A single turn carries every row of the set below to another of its rows. Some are shown first; where does it send the rows asked next?
z_208: -6.2	9.2	-8.2	-27.9	-2.6	3.9	-7.4	-23.7	30.3	-0.3	-11.9	22.9	15.1	-14.8	-11.1	22.3	11.5	-38.1	-10.7	-1.5	15.3	-3.2	-3.6	25.1	-7.0	7.7	2.9	27.6	19.0	1.5	20.7	4.7
z_271: -6.6	-1.5	-24.5	-14.5	-2.6	11.0	-20.0	-5.6	-0.1	-27.7	-13.2	14.8	9.4	16.8	-11.9	10.2	1.4	-28.0	-30.6	13.5	-2.8	17.0	9.8	43.7	1.3	12.1	10.8	12.7	14.2	6.1	14.6	-17.3
z_690: -19.9	-0.1	-24.8	-0.5	-1.1	13.2	-14.8	-22.0	12.3	-7.9	-6.8	0.2	7.0	14.0	-13.1	5.8	-13.0	-42.2	-13.4	11.7	-23.9	5.1	-4.1	40.1	4.9	-11.3	1.1	20.2	-3.2	6.7	7.1	-17.7
z_203: 9.5	7.8	-21.1	-19.2	7.5	0.8	-15.9	-14.7	6.7	8.9	-3.2	5.9	9.9	6.3	-13.7	15.4	-1.4	-14.6	-18.1	29.3	-9.2	-10.9	6.9	0.6	10.4	-16.2	3.3	34.9	30.5	6.5	20.7	-10.4
z_840: 17.4	7.4	-10.6	-3.5	3.0	-1.6	-9.8	-11.2	5.0	-7.7	-6.5	19.7	13.5	-2.3	7.5	1.8	5.2	-29.8	-18.2	14.4	-0.2	-10.4	12.2	-1.2	6.8	5.4	-16.9	32.2	44.4	16.3	2.9	-20.8
z_371: -14.4	6.2	-24.0	-8.7	2.7	22.9	-19.9	-28.6	15.4	-5.5	-14.2	11.7	11.1	19.7	-7.0	13.2	-10.2	-39.0	-27.7	14.3	-20.9	-1.2	1.2	45.5	4.0	-9.2	-4.8	22.7	-3.7	5.7	13.8	-4.4
z_529: -8.0	4.5	-17.4	-8.7	-9.3	12.6	-15.6	-4.8	6.7	-29.0	-7.3	18.0	4.6	19.7	-0.1	6.1	-2.0	-34.7	-32.9	20.0	0.0	11.3	14.6	44.5	-4.6	9.6	2.8	15.3	15.6	18.7	12.8	-15.8
z_878: 0.4	10.6	-16.9	-9.7	-2.1	-4.5	-9.9	-10.2	7.1	7.4	11.5	6.6	5.6	8.1	-6.1	7.3	0.1	-22.8	-12.6	24.5	-7.6	-13.2	9.1	3.3	10.0	-19.6	-1.7	35.3	32.4	17.8	12.6	-24.4
z_453: -9.3	2.3	-10.2	-1.5	20.0	-13.3	-14.4	-20.3	13.0	11.0	7.0	1.6	-0.6	5.2	-6.8	8.7	0.6	-10.8	7.1	6.9	-12.3	-11.0	9.1	8.3	18.8	0.1	-10.3	33.3	19.4	16.5	5.4	-8.7
z_137: -9.9	9.3	-18.1	-25.4	-11.3	1.0	-12.5	-26.4	24.7	1.3	-16.7	21.3	10.8	-9.6	-12.8	27.4	13.8	-38.2	-16.5	-2.7	18.6	-0.2	-7.5	24.6	-0.4	8.2	5.8	24.1	16.4	-1.1	19.8	-2.4
z_6: -6.8	3.0	-22.6	-9.4	-9.2	8.6	-18.1	-2.4	-1.2	-26.1	-21.7	16.0	10.1	14.8	-14.4	8.7	0.2	-22.7	-32.6	9.9	2.0	18.4	2.1	39.8	0.4	10.2	7.2	10.7	18.9	8.6	10.5	-17.3
z_136: -0.5	10.9	-18.0	-6.9	-1.4	-4.1	-10.6	-13.9	4.1	10.1	9.2	6.6	7.7	9.4	-8.6	12.5	-1.5	-25.7	-14.0	22.3	-6.3	-14.2	8.2	0.4	12.8	-17.4	-1.4	37.4	30.7	19.0	10.0	-25.0
z_135: -8.8	2.3	-13.6	-7.7	-12.9	11.5	-11.2	-1.1	1.5	-26.0	-6.6	11.7	7.1	17.4	-4.9	8.9	-4.9	-37.1	-35.4	19.9	-3.3	6.2	14.8	38.1	-5.4	7.9	3.7	10.7	17.9	21.5	9.7	-20.9
z_569: -15.0	13.7	-3.2	-1.9	1.8	13.4	-7.1	-26.7	21.5	-5.3	-3.6	34.1	10.7	0.4	-11.4	2.9	6.3	-21.1	-19.6	-8.8	-5.0	0.1	3.6	23.4	-15.3	28.6	-17.9	17.9	9.1	11.1	20.7	9.8
z_688: -18.5	5.0	-6.5	0.5	2.0	7.0	-5.1	-18.7	8.5	-8.4	-4.0	28.3	11.0	-5.3	-15.2	-4.6	-0.8	-17.0	-9.6	-19.6	-7.8	8.8	-3.1	23.7	-9.3	22.7	-13.7	14.5	6.8	1.3	8.6	1.1
z_50: -11.6	3.6	-20.7	-3.7	1.3	21.4	-14.8	-27.3	20.7	-7.9	-13.5	4.1	6.1	18.1	-7.2	11.1	-16.1	-41.9	-22.6	21.5	-22.9	0.4	0.0	40.5	-0.2	-9.8	-2.9	23.9	-3.1	9.6	13.4	-4.0
z_546: -13.8	4.1	-7.0	-2.3	5.5	4.8	-5.9	-25.4	14.2	-6.5	-12.9	22.5	17.2	-7.8	-18.1	-3.0	9.2	-18.1	-10.4	-21.3	-6.1	3.6	-0.9	17.9	-6.0	27.9	-11.6	11.8	7.9	5.6	15.6	-0.1
z_577: 8.4	10.4	-21.1	-17.1	6.2	2.3	-15.0	-19.4	5.6	10.8	-5.1	6.3	8.9	8.9	-13.6	20.5	-3.3	-18.9	-21.4	28.1	-8.1	-12.0	6.1	-1.4	12.7	-13.9	2.3	37.9	29.2	8.9	18.5	-12.0
z_70: 1.4	3.3	-8.5	-7.1	24.2	-5.7	-19.7	-24.2	27.1	9.5	-4.6	5.1	-4.4	6.6	-4.5	12.4	-2.4	-9.1	-4.8	17.5	-11.3	-13.7	9.8	7.6	13.4	-1.5	-11.8	33.8	23.1	14.4	16.2	5.2
z_664: 7.8	-5.1	-9.2	7.5	17.6	0.9	-25.2	-17.0	13.7	-11.4	-6.6	9.7	-6.6	6.0	4.6	8.2	-8.9	-23.7	-20.1	24.1	-21.4	-8.8	14.8	3.8	5.5	14.7	-21.7	23.3	31.3	15.8	0.9	-5.0
z_133: 19.1	-0.8	-19.2	-13.8	9.7	-3.0	-16.3	-11.8	-3.7	-5.6	-11.9	17.9	19.1	-7.8	-4.5	6.2	6.6	-21.1	-16.6	11.5	-8.8	-7.2	9.1	-3.7	10.2	7.4	-10.1	24.6	42.3	0.3	9.2	-17.6
z_561: -17.1	11.4	-6.5	-14.6	-11.7	2.5	-9.9	-24.8	29.3	-4.2	0.6	27.6	9.9	-13.2	-3.6	14.2	12.8	-46.4	-13.4	-7.3	17.8	1.2	-4.0	26.1	-5.9	4.1	-0.7	27.1	20.2	6.7	14.1	-9.9
z_19: -9.1	1.6	-10.8	-1.0	18.0	-14.7	-16.9	-19.0	20.0	9.5	6.6	1.9	-4.3	3.1	-7.1	5.6	1.7	-11.1	4.8	7.1	-12.3	-9.3	6.2	8.3	18.3	-4.2	-9.9	30.6	23.1	17.2	8.0	-10.8
z_317: -16.2	13.5	-12.0	-15.9	-21.0	-0.2	-6.9	-24.8	27.7	-0.8	-5.3	22.9	6.9	-7.2	-3.9	21.0	12.6	-44.8	-14.6	-2.2	19.9	-4.2	-3.2	27.4	-2.8	5.0	0.0	24.9	17.4	11.5	13.7	-10.0
z_490: -23.6	1.2	-23.9	-5.1	-7.7	13.6	-11.4	-25.3	10.1	-2.4	-1.5	7.3	4.4	14.1	-2.1	10.2	-12.4	-42.7	-11.8	4.7	-18.4	-1.9	1.5	44.8	4.9	-8.5	-3.4	20.7	-7.2	6.3	3.9	-12.8
z_500: -14.0	9.8	-5.8	-19.4	-9.7	-3.2	-2.0	-18.8	27.8	-1.2	0.4	21.5	13.0	-14.7	-8.9	14.3	13.1	-43.7	-3.6	-6.9	15.7	-2.6	-3.3	26.0	-5.6	4.1	1.9	24.9	20.7	8.3	14.4	-8.5
z_464: 3.1	-10.0	-15.4	5.1	19.6	-6.0	-28.3	-13.7	2.7	-9.9	-5.0	3.0	-2.0	-0.3	-5.4	7.6	-5.3	-20.1	-11.4	12.7	-23.9	-0.2	8.0	3.3	14.3	14.4	-14.4	18.2	30.8	6.6	-1.9	-16.8
z_822: -3.7	-2.5	-19.8	-15.7	-5.2	13.8	-16.7	-3.6	-2.6	-24.4	-17.9	9.0	11.7	15.0	-14.7	15.1	-3.6	-28.4	-36.9	17.8	-6.0	11.1	10.4	35.3	-0.6	11.1	10.5	7.8	16.1	8.4	14.2	-15.4
z_391: -10.2	8.8	-11.3	-25.0	-2.7	5.1	-15.5	-28.5	27.8	-3.0	-11.5	26.3	12.7	-14.6	-11.9	21.4	12.0	-39.0	-17.5	-6.1	15.9	4.6	-6.3	23.0	-3.9	6.4	3.5	27.1	17.4	-3.1	19.8	-1.0
z_857: -5.5	8.6	-15.6	-4.6	-14.9	12.0	-13.2	-3.2	6.9	-27.9	-17.6	21.5	6.0	18.7	-3.4	7.1	-3.8	-28.5	-37.0	18.8	5.2	11.1	7.4	40.4	-6.6	8.3	0.1	15.3	20.8	19.8	11.3	-14.2
z_491: -0.9	5.0	-7.1	-7.4	24.2	-4.0	-15.9	-25.1	20.8	10.1	-4.1	5.0	-2.1	7.7	-3.2	15.3	-2.5	-10.5	-2.7	17.6	-11.4	-15.0	12.3	7.7	12.4	1.4	-12.5	36.8	19.5	17.4	13.3	8.1
z_262: -20.3	7.7	-9.1	-1.6	2.8	5.5	-9.0	-22.3	12.5	-4.9	0.2	28.0	14.6	-4.2	-19.7	1.4	10.7	-18.7	-11.8	-19.2	-6.5	5.8	-2.2	23.5	-9.4	27.3	-11.9	13.1	8.5	3.6	15.3	-0.5
z_530: 16.6	6.9	-11.0	-6.2	0.8	-2.7	-11.7	-11.0	4.5	-6.5	-3.1	21.6	13.7	-3.3	7.7	1.5	5.1	-29.3	-18.6	16.6	-6.2	-13.8	14.4	-2.2	3.0	3.8	-17.1	27.9	44.1	14.4	5.5	-19.1
z_946: -11.2	9.3	-2.0	-1.1	3.2	14.7	-4.2	-23.9	17.2	-9.1	-10.3	32.8	8.3	-0.7	-8.7	-1.3	-3.7	-18.5	-17.9	-8.3	-5.9	2.3	1.5	23.7	-16.2	24.1	-18.2	18.3	7.0	6.3	14.2	12.9
z_292: -15.5	2.2	-25.0	-12.1	0.8	21.8	-15.1	-30.1	13.8	-2.6	-12.6	8.7	5.1	15.2	-3.9	16.6	-14.1	-38.0	-19.4	12.2	-18.6	-3.5	1.7	41.2	3.0	-4.4	-2.9	23.2	-7.5	0.6	11.5	2.4
z_452: 20.5	2.3	-18.8	-12.9	11.6	-1.6	-14.7	-13.1	-1.1	-5.2	-15.0	15.7	18.2	-6.0	-4.2	7.0	7.6	-21.6	-18.0	10.5	-3.3	-5.2	7.1	-4.2	11.6	7.7	-7.9	29.1	42.6	1.2	6.7	-17.8
z_536: 2.7	-8.9	-14.3	5.9	21.3	-4.9	-25.4	-11.8	-0.3	-10.6	-5.0	2.6	-1.7	1.1	-6.4	7.1	-5.9	-18.6	-11.5	13.1	-22.7	5.7	7.7	3.2	11.4	16.1	-13.8	23.3	30.4	5.7	-4.5	-13.7
z_630: 7.2	-2.3	-6.4	7.8	18.3	1.8	-22.4	-14.6	10.0	-11.7	-5.0	7.9	-6.8	6.5	3.8	8.1	-9.6	-23.5	-18.0	24.3	-19.4	-3.5	13.6	3.2	3.5	16.5	-21.2	28.9	31.7	15.7	-2.8	-4.0
z_471: -10.6	10.0	0.9	2.6	1.2	9.3	-2.4	-27.9	22.9	-7.4	-10.4	27.2	12.8	-2.8	-8.0	-3.3	6.3	-23.4	-16.4	-13.0	-3.1	-4.2	5.4	18.1	-13.2	26.9	-19.1	16.3	8.8	16.1	15.9	5.9
z_276: -23.6	4.7	-23.3	-3.2	-3.2	15.3	-17.4	-22.8	11.2	-6.1	-3.7	9.1	10.9	16.9	-6.7	6.9	-7.4	-41.8	-19.2	6.4	-20.7	2.3	-0.6	46.3	7.8	-12.2	-3.5	20.6	-3.2	7.4	6.9	-18.2

z_561 -> z_371
z_690 -> z_471
z_453 -> z_630
Where do these go?
z_664 -> z_133
z_857 -> z_137

